A state moves one step at a time under one of 6 hidden systems, and each row is a state written as 20 numbers. Each run below is a few steps of one system.
Y, run 1, 11 rows:
[[ -6  19   5  19  -2  29 -17  13 -10  32  -7  13 -14  -3 -19  20   5 -26
  -18  13]
 [  4 -19  -2  -7  12  22   8 -19  24  17 -32   4 -14  -2  15  11  21  -1
  -19  15]
 [  5  -4  14  11  -6  11  30 -27   8  22   2 -10  20  11  -9   2 -27 -16
    8  11]
 [-21  14  -4  22  22 -10  -8 -10  14  11  -9  19  22  20  29   3  -8  17
    8  -2]
 [ 21  -4  23 -23   5  -7  10  20   9  -9   8   2  20   5  12   2 -31  17
  -11  15]
 [ -4 -17 -13   2  24 -30   6   6 -10   7  27  11   9  -7   0  12   4  -8
   34  -4]
 [  4   7 -13 -14 -19  -2  -7   0  14 -33   2   0  -6  -2   0 -36   1  29
   22   4]
 [  1  23  -5   7  -6 -24  -3  10 -38 -10  19  -8   7 -13 -13  10  -5 -15
  -18   8]
 [-17  -7  -3 -30   4  10 -25  -2   2  -2 -15  16 -20 -11 -15   3  26  17
    1 -22]
 [ 27  12   8   1  -4   5  11  -3   4  -2   4 -29 -24 -16  -9 -18 -10 -36
   -9   3]
 [-33 -12 -16  19  -2   3   3 -22  -9   0 -14  -8  10  12   2  10  26   8
  -13 -27]]
V, run 2 (11 x 20):
[[ 14 -19  29   0   1   0  31  17 -18  10   6 -14  21   8   0  27 -25 -15
  -14  26]
 [-22  17  -7   5   1 -11 -29  13   0 -13  18  11   4   7  -8 -17  -5  18
   20 -46]
 [ 29 -16  23  -9  -8  19   8   2  22   6 -33  -2 -16   4  30  -8   0   5
  -13  23]
 [-16  -5 -16  23   3  -5  12  43 -24  -4  28 -19  15   4 -28  14   5 -10
   -5 -11]
 [  5  -2  -4  -9 -26   2 -25 -34  18  13 -22  31 -18  -3  14 -24  23  23
   10 -20]
 [  6   8  -3  13  17  25  27  24   2   6  -3 -27   6  -1 -12  20  -9 -23
  -34  43]
 [-22  -4 -14 -11  -8 -32 -18 -20 -29 -13   9   4  -3 -13 -15  -3  26  11
   15 -51]
 [ 29  10  11  -1   3  20  18 -26  42  31 -18   7   3   1  12 -15 -22  -7
    1  36]
 [-39   4 -13   0  18 -12   2  24 -41 -47  15 -26  16   3 -13  24   2   5
   -9   4]
 [ 37 -11  12 -18 -13 -29 -11 -30  21  37   1  39  -6 -13  19 -20   0   5
   14 -29]
 [-25  10  -1  23  33  40  16  31  12 -19  -7 -29   3  22  -3  13 -20 -12
    9  47]]
R, run 3 (11 x 20):
[[ -6   0  11 -11  -8 -11  -8   3 -11  12  -3  15  14   1  -7   4  -1  20
   -1 -16]
 [ -1 -14   7   0  26  -7  -2  12   2  -4   8   2  -8   3  15   9  -5 -14
   17  -4]
 [ -2   6 -17   7  -9 -14   3  16 -20 -11   8  -5   7  -6  -6   1  12   8
   -5  16]
 [ 11   4   8  13 -18   2 -14  -1   3  14   1  18 -10   3   6 -13  -4  -7
   19  -5]
 [ -3  -7  -4 -11   7  25  -4  11   5 -19   4  -2 -11   0  -2   9  -3  -3
  -11  21]
 [  0  18 -10  -7  -2  -8  -1  -1   1  15  -5  -3   0 -15 -25 -14  12   4
    4 -10]
 [  5  -6  16   9   2   3  10 -14   3  -4 -12 -15 -11   6  20  -5  -7 -17
   11   5]
 [-15   8  -6  -2  -7  11   3   6  -5  -5   0  -2  23   8 -14   7  -6  19
  -21   7]
 [  6  -1  11  -9  11 -16  -9  -9  12  18 -11  16  -5  -4  11  -8   1   3
   16 -20]
 [ -2 -19  -2   1  13   1  20   9 -11 -11   9 -15   6   2   3  19  -1 -10
   -3  22]
 [ -7  19 -17  13 -15 -14 -10  -4  -5   4   6  11  12   0  -7 -16   5  16
    8 -11]]
V, run 4:
[[-24 -23   2  21  -2  28   8  23 -20  -7   3  -1  13  24   4  37  -2  -3
  -11  27]
 [ 13   6 -13  -9 -15  -7 -37   2   3   3  26  28 -17 -14  -7 -10   5  -2
  -18 -43]
 [  0  -2  17  21  12  30  14 -11  16  11 -36 -26 -25   9  18  -2   3 -29
    2  13]
 [ -8 -18 -14 -11 -33   1  14  -1 -29 -25  35 -14  19  -2 -37   6  -2   6
  -16 -12]
 [  5  36  -3  22   4 -16 -14 -34  27  25 -20  15   6   5  31 -24  -4   5
   -9 -21]
 [-21 -30  15 -26  27  29  22  10  -5 -14 -12 -21   8   6 -13  39  -5   1
  -23  20]
 [ 20   6 -29  -2  -2 -41  -4   1   9  -8  38   1   0 -17  -5 -32   3   1
    9 -44]
 [-13 -17  10  21   6  22  16 -26  18  10 -42   3   2  24  39   7   5   7
   19  38]
 [  1  -8 -22 -19  -3  -1  -7  32 -22 -21  56  12  17 -11 -32  27 -12   1
  -35   3]
 [  3  16   3  20  19 -19 -28 -28  18  18 -27  13 -34  -2  43 -24  17 -17
   28 -33]
 [  2 -40  14 -17 -12  46  34   9  -6 -13  11 -19   5   8 -25  26 -19 -13
   -4  47]]
E, run 5 (11 x 20):
[[-11  -7 -29  12  23  -4 -12   7  24  18   6  11 -12  -4  -2  -9  26   0
   13 -42]
 [ 26  -6 -11   4 -37 -11   2 -24   5 -33  21  -3  -4   2  23 -34 -11   4
    2  -7]
 [-16  26 -16  33 -11   8 -20  -2 -14  23  -1  19  10   6  -3  16  11  -4
  -37  -4]
 [ 14 -20  -4 -28   1  -1  -2 -14  31  16  19  36  15  -2  -3  -6 -14  23
   12 -11]
 [  9 -17 -33  28  14  -3  19 -12   6  -7   9 -18  -5  -1  25   8  18 -26
  -25  10]
 [-22   4  -7  10 -29 -18 -12 -23 -17  12  -9  23  12   6  -3 -13  18  25
   41 -16]
 [ 17   8  10   7   7  -2  -1 -10   1  -6  34  13  18   9  21  14 -49 -22
  -23  22]
 [-34  -3 -35 -11  31  -8  -8  -5   2   6 -10  11   5 -10 -14  18  40  21
  -10 -15]
 [ 38 -20  12  -4 -14 -31   9 -14  -3  -2  30   2 -11  -9  15 -21 -18 -24
   37 -13]
 [-42  34 -27  36   8  21 -22 -11  -6 -26  -4  -9   0  16   5   5   4  -5
  -23   0]
 [ 20  -1  15 -41 -22 -33  -3  -8 -11  19  15  26  22 -17 -24  -5 -10  26
    0 -23]]
Q, run 6:
[[  5   2   2 -18  11  -1  19  -4   8 -21   7 -23   1  -7 -11 -14 -17  -4
   14  11]
 [ -3  14 -10  10  -4 -27   8 -20 -12  15 -15   1  16  -5   6  -1  16  10
   -8   5]
 [ -6   0  17  15   3   0 -15  10 -16  -7  13  11   1  14  19  16 -21 -15
    3  -1]
 [  9  15  -3 -26  16  -3  -5  10  12 -11  10  -6  -5 -15 -16 -11 -12   2
  -11  -4]
 [  2  -2   8   1 -16 -14   4 -10 -22  13 -23  -9  -8 -10  -4   0  24  -2
   -4 -10]
 [-12   7   6  24  -4   5   0  21  -7  -7  12  -6   7  18   0  -2 -16  -5
   19   3]
 [  7  17 -11 -12   1   4 -14   9  18  -1   2  14   5  -5  -3  -9  -2  20
  -24   0]
 [  1 -16  16  -4  -7  14  -1  -4 -11  15 -17  -3 -17  -4  -4  15  13 -17
   -9  -6]
 [ -9  -1   2  -1   1   4  14   9   4 -12   4 -13   9   8 -13 -11 -11   7
   31   7]
 [  7  13 -14  10  -9  -4   1  -8   9   8 -10   9  13   0  13  -7   6  17
  -21  13]
 [-10 -12  12   1  11  13 -10   2 -11   9   3  13  -7   5   5  29  -5 -18
   -4   1]]
Y, run 7 (11 x 20):
[[  1  15  18  -9  15  -6 -21   7 -20  -8   3   6 -19 -10   6  14 -10 -23
    4  12]
 [ -3 -19 -28 -16  12  14  10  -1  22  -3   6  -7  -4 -10 -20  -2  17   7
  -12  -9]
 [ 17  11  12  11 -28 -18   4 -24 -12  11  -7  -6  -5  -4   4 -21  -2 -11
   11 -11]
 [-34  10   0   8  15  17 -15   3  -6 -23  -2  -5   2  16   6  16  -8   1
  -14  -4]
 [ 29  -4   5 -10  -5  -1   2  23  16  32   1   8   3  -8  -8  -3   1   3
  -23 -13]
 [ -4 -27   8   7   7  -8   8 -19 -15 -12  -5  -8 -14   4  25   8   8 -19
   26   3]
 [ -9  11 -18  10 -15  27   3  15  22  -3  16   0  16  13 -23 -16 -13  17
   -2   2]
 [ 16  11   9  11  -3 -32 -10   1 -23  15 -11  15  -1  -7  31   8   9  -3
  -12  11]
 [-18 -26   6 -30  12  29   2   2   4 -20   5   0  -2   4 -17  18  -9   5
    8   9]
 [ 24  19 -20  18   1 -18   6  -3  16  32  13   4   0 -14  -7 -22   4 -15
   10  -4]
 [-21  -7   7  -8 -10  -5  -1 -27 -18 -39 -21 -10   3  11  26   3   4  20
   -5   7]]
Q, run 8, 11 rows:
[[  9  32 -22   0   4 -13 -13  27   0  16   9  17   9 -16 -16   1   7  11
  -24  15]
 [  1  -7  19  -6 -25  13 -30   0 -25   0 -10  18 -32  -6   1  10  10 -13
    4  -1]
 [ -1  12  -4  -1  -8  22  15   6   7 -12  18 -26   1  -2 -39 -18 -21 -10
   13   5]
 [ -8  19  -9   3 -17  -8  -6 -24   8  24 -23  20  17   1  -2 -12  13  30
   -3  -5]
 [ -7 -12  24  16  -4  28  -4  -2  -2  -2   0   0  -1  24  19  18 -24 -18
  -16  -2]
 [ -4   5   1 -33  34   2   9   8  25   0   0  -6  11  -8 -20  -3 -14  15
    4   0]
 [ 12 -11  11   0 -18 -18  13 -17 -15   5 -36  -9  -3  -3  25  -4  23   9
  -10  10]
 [-19   4   0  25  23   4   6  24 -13  -4  16  -6  12  13   0  21 -16 -19
   13  21]
 [ 19  12  -7 -30  -2 -18 -18   4   8  -8   8  25   1 -16   4 -10  -4  26
   -6  12]
 [  6   1   9  10  -8   8   1 -15 -21   8 -12 -16 -27 -11  -2  11  13 -39
  -16   3]
 [-21   7  -1  -5  -1  -9   2   8 -12  -9  21   1  21   6 -26  -5 -16  13
   39  -4]]
R, run 9, 11 rows:
[[ 23  -3  13 -19 -19   3   0  -7  12  12 -15   5 -16 -11  -5 -21   3   6
   15   3]
 [-17   5  -1   5  23  24  10  -8   6   1   1 -12   1   3 -13  15 -12 -21
   -3  15]
 [ -5  10  -6 -13 -12 -16   5 -17   0 -13 -18  -9   9  -4  -2 -23  11  31
    3  -9]
 [ 10  -3  30   4  12  -3  12  -5   0  24   1   3  12   8  10  11 -30 -19
    4   4]
 [-33  -9 -19  -6   7   1  -9  -6 -11 -25   0   5   9   7   4  13  14  23
   -1   1]
 [ 29   3  12  -8  -2 -28   7  16   4  17  14   6  10  -9  -2 -16 -14   2
   18  -6]
 [-19  -2  -8  18  11   8 -11 -13 -18 -12   6   8 -11   5  16  24   2 -23
    3  21]
 [ 10  -1  -8 -17 -31   1  -1  19   0 -14  10   0   6  -4 -23 -24   2  30
    7  -6]
 [  6  22  15   8  27   3 -16  -7   8  18   1  10 -18  -5  11   5 -19 -37
    6   5]
 [-15 -17  -9 -16 -20  10  10   1 -21 -30 -14 -21  -4  -3 -15   3  25  19
   -5  12]
 [ 10  31  14  14   7  -6  -1  10  19  31   4   2  11   4  -9 -23 -27  -7
   16 -19]]
N, run 10:
[[ -4  -8  -7  17   5 -19   7  -5 -15  12  18   3  17   2   2  15  -1 -11
   -6 -13]
 [  6   8  13   3   9 -19 -12   7  -1 -12  -2   6  -6   3  31  -9 -10   1
   16   2]
 [  7  -4  -3   3  -4   0  -2  11 -14  -7  16 -13 -14  -9  -9   6   3 -24
  -20 -13]
 [  1  20   5   5   2 -18 -16  -5  -2  25 -10  18  -4  -6   1  -9   4   0
   18  -8]
 [ 11  -3  11 -14 -11  18  -2   4   7 -22  -3 -18 -23  -4  -2 -15  -7  -8
   -4  -4]
 [-12  15 -11   6  -3   4  -5  -7  -3  25  -3   8   9  -5 -23   7  10   2
  -18 -11]
 [ 10 -11  19 -17  -5   2   5  -3  14  -1 -20   2  -3   4  13 -13  -3  18
   17   5]
 [-12  -5 -20   7   4  24   7   9   9  -8  14 -13   7   6 -18   7   0  -2
  -27  -9]
 [  1  -2  -2  -3  -4 -26   3  -6  -6  15 -14  19  16  -1  12  -2  13  26
   15  10]
 [  9 -21   1   8  -2  24   8  18  14 -18  14 -12  -9  13  11   0 -13 -13
   -2   6]
 [-16  12 -27   3   9 -19 -10  -8 -15   5   9  17  11 -10  -7  12  18   7
   -7   3]]
E, run 11:
[[ 20  -1  12 -13  -8   7 -11   8   3 -14  16   7  -9  -1  11  -1 -21  -7
  -20   4]
 [-11  -2 -23   8   6  13  -3  21   6  10  -3  -3  -4  -4 -19   4  26   5
  -14 -10]
 [ 27  -6   6  -8 -21  -5   5  -8  13   4   1   6  -8  -5   6 -25  -5   3
   21   4]
 [-14   3 -10  22  -5  25   0  -4  -5  -3  -5  -6   1  12   3  15   4 -10
  -27  15]
 [  2  -4   6 -16  -5 -15   9  -1   3  24  -5  15  21  -3 -16  -5   1  25
   17  -3]
 [ 11 -10   4   9  19   4   7  -8   8  -6   1  -6 -10   4  30  11 -10 -26
   -8  19]
 [-29  -7 -12   2  -8  -8   3   3 -20  -7  -7  -4  11   3 -15   3  23  24
   17 -10]
 [ 27  17  23   1   4 -21  -1   4  -3   6  14   6   1  -3  16  -7 -33 -18
   10  14]
 [-35  -3 -19  -7  17  22 -17   0  -3 -21  -7   0  -8   2  -7  18  18   9
  -17  -2]
 [ 30  -5   9 -11 -12 -30  16  12  -7  15  18  -6   5 -15 -17 -18  -7  -6
   21 -14]
 [-15  21  -5  19  14  27 -21 -12  14 -15 -15  -5 -25   9  21  -3  -2 -18
  -11   8]]
N, run 12:
[[  1 -20  -3  -8  31 -30  24 -20 -14  -1  -3 -11  12 -11  21  25  11 -10
  -15   9]
 [ -5  -8   6  31  11 -20   7 -10  -3   1  13  -9   7  19  28  -4 -15 -21
   26 -27]
 [  0  22   2  -1  -5 -25 -25   4 -24 -36  16   1  -2  -1  20  -4 -13   1
  -19 -11]
 [ 26   0  25   3  -1 -14  -6  21 -17  34  -3   4 -14 -12   2  13   3 -28
  -17 -13]
 [ -8  12   0  -8  15   3 -27   6  13  -1  -6   4 -31  -9  -7 -19   9  -6
   27 -32]
 [ 21  19  -6 -10 -31  -3   8  -6   0  -5   1 -20  -3 -17 -27 -29   2   3
  -17  -7]
 [-10   9  11  14 -16  29 -14   0   9  28 -32  15  -4  12   0   2   8  10
  -10   3]
 [ -3 -27   0 -42   0  18   0  -4  14 -13   7  10   0  -5 -18   2  -3  20
    0  -6]
 [  4   8 -21  14  16   0  28   5  25  22  -3 -12  24   2  -6  -6   2   9
  -17  10]
 [-16 -27  -6   8 -18   0   2  -8  -9 -22 -14   2   0  17  24   0  20  22
   18   4]
 [ 11  -8  -9   5  -4   4   2  10   3  -2  45  17  21   7  -4  13 -30  -6
  -16   8]]

Which system made each of these runs?
run 13 (2 x 20):
[[-36  20 -26   0  -1  12  -1 -18 -12  -1 -12   7   5  -8 -35   4  19  12
   32  38]
 [ 23  33   1 -28  -2 -33 -11 -20 -19   4   0  17  -1 -34  -5   2  -2   1
  -16  29]]
	V
run 14 (2 x 20):
[[  5 -36 -19  15   0   8  30 -19  18 -30  29 -19  10  17  19  -8 -16 -11
   12   4]
 [-12 -15 -21  23  -9  -5 -12 -19  -3 -20  28  27  22  23  37  14  -9  10
  -18  -4]]
	V
run 15, 2 rows:
[[  5  -6  -6  -7  -2  19  13  24  -4 -21   9 -21  -3  -3 -14   8  -2  -5
  -27  21]
 [  3  12   4  -2  -2  -4  -1  10   0  27 -26   1 -14 -12 -18 -13  22   4
   21   1]]
	E
run 16:
[[ 17 -15  -4   1  12 -22  20 -16   0   5 -21  -4  -6  -9  33   3  20  -4
    3  28]
 [-29 -17   4  20 -11   4  -4  -1 -30  -4   3   7   3  15   2  17   6  -4
   34   3]]
	E
run 17, 2 rows:
[[ -3  35 -13   2 -27  14  -6 -17 -13 -13   1 -20 -14 -16 -32 -19   4 -13
  -16   4]
 [ -3  18  19  -1  -8 -19  13 -42 -20  18 -29 -15  13  -7  -2   2   2  -5
  -16  -7]]
	V
run 18:
[[ 17 -21 -18   7 -19 -15  38   1   1   9   7 -12  19  -3 -11 -15  12  12
   26  20]
 [ -4  19 -13  26  -3   9 -11 -32  17   4  16  24  10  15  21  -5 -25  -8
    3  16]]
	R
run 19:
[[ 11 -12   5  -7 -23  -5   2   1 -22  -4  10  -5 -10 -10 -14   0   4 -10
    3  -3]
 [ -3  28   3  11  11  10 -14   4  12  20  -3  12  -1   2  -4  -4 -14  -5
    4   5]]
	N
run 20, 2 rows:
[[ 12  -7 -13  14  -5  -3   9  40  17  24   7  12  14   5  -7 -11   8  20
   19   7]
 [-11   3 -18   5  -5   9 -19  24  -4  -5 -19  14 -16  -2   5   2  33  21
   -1  21]]
	V
run 21 (2 x 20):
[[  5  11  12 -21  13  19  -3  32  15  -2 -34 -10 -14  -7  -4  -3   9  15
  -19  21]
 [-13 -29 -15   0 -11  14  20   3  -1  19   3  -8   4  -2 -39   3  25   5
   16 -17]]
	N
run 22:
[[ 15   4  22 -13   6 -33 -14  14 -22  24   5  21  -7 -17   0   9  -2 -10
   21  -4]
 [ -6  14  18   1   2  17  -6  18   6   0  -9  -2 -15   5 -11 -13 -16  -7
   44  18]]
	V
run 23 (2 x 20):
[[ -4  10  16  -6   3  23 -13 -20  -1 -29   7   6  -1  12  21  13 -40 -12
  -15  33]
 [  4  -4  24   0  10 -25  -9  10 -26 -11  26  -8   0   2  13  14 -23 -26
  -11 -37]]
	V
run 24, 2 rows:
[[ 26  -6  -3  19 -19  -9  21  17  -1 -11  -5 -33  -9   0  15 -22  11  -8
   -6   2]
 [-30 -10   2  19 -19  10  -4  13 -30   1  -5   1  10  15 -10  18  12   9
    7  -3]]
	Y
run 25:
[[ 24 -22   7  12 -29  10   9   7   6  27   1  14   0   6   3  -4   3  -2
    4   5]
 [-10  -1 -15  19   1  22  10  -1  19   5  -9   6  14  16  11   3   0  13
   -5  30]]
	E
run 26:
[[-38  19  14  13  32  -4 -13 -18   5  11 -20   4  11  18  14   7 -11   2
   17 -27]
 [ 13 -10  20 -28 -12 -21  16   7 -16 -37  10 -31  10  -3  -2 -10 -17  12
  -14 -18]]
	N
run 27:
[[ 13 -19  16  -3 -15 -16   9  17 -21 -16   9  -8   1   4   9  -3  -7   0
   20   6]
 [  1  32 -21  16  13  -4  -5  12   7   1   2  -5  -4  -9  -5 -12   4  -7
   -4  15]]
	Q
run 28:
[[ 10  12  -2  16 -29  21  -9  -9  -2   2  35  23  15  10  -5   6 -36 -14
  -21  19]
 [ -7   0   8 -26  38  -4 -15  -9  -1   7 -27  18 -15 -13  20  27  14  -1
  -12  23]]
	N
run 29 (2 x 20):
[[ -5  -6 -37  13   4   2  -6  23  27   0  -3  29   7   9  17 -11  24  40
   26  29]
 [ 20 -36 -19   4 -14  28  -4  -5   7   1  16  24 -17  -2  19  24  11 -18
  -35  28]]
	Q
run 30, 2 rows:
[[ -8  -6  -3  20  -5  21  22  10  10  44   5   2  29  12 -31  13  -4   0
  -11  -8]
 [ -3 -10 -19  -2  19  -6  -9 -26  31 -19 -12   8 -10   5  44 -15  16  16
    0 -14]]
	R
run 31:
[[ -3  20   8   2   0  11 -19 -12   5 -28 -10   2 -10   9  31  -7 -17   1
  -12  15]
 [  4 -15  -6  -9   8   2  12  10  -3  16  25   4  22  -3 -19  27  -9  -3
  -34  -6]]
	Y
run 32:
[[ 22   1 -19  -9   7  -7   1  26  15   5  19  -5 -20 -24 -22 -21  11  -9
   17  -5]
 [  2  23 -20  24 -26   8  -4  -8   1   4 -18  -6 -17  -6  -6 -26  23  -1
   10  16]]
	N
run 33 (2 x 20):
[[  4 -31  -2  -4 -14  26  -5   7  -1  24  14  21  -8  -3 -19  22  10 -12
  -13  -7]
 [ -4  27 -20  19  -3  15 -17  -6  10 -12   3 -13 -25  -5  -5 -22   6 -19
   -6 -10]]
	V
run 34, 2 rows:
[[ 10  38 -14  11 -20  -4   5  14  -2 -23 -11 -40 -19 -13 -17 -46  13   0
    5   3]
 [-24  11 -14  28 -29   5 -14  16 -26  25   3  21  24  11 -21  17  17  15
  -18 -10]]
	Q
run 35 (2 x 20):
[[  5  -7 -11  12   4 -27   2  11 -15 -22   5 -10 -12  -5  22  -8  16  -5
   22   6]
 [  7   5 -26  14  -2 -16  -7  18 -11  -4  31   8   2  -7  -3   1   6  -8
  -10   2]]
	Q
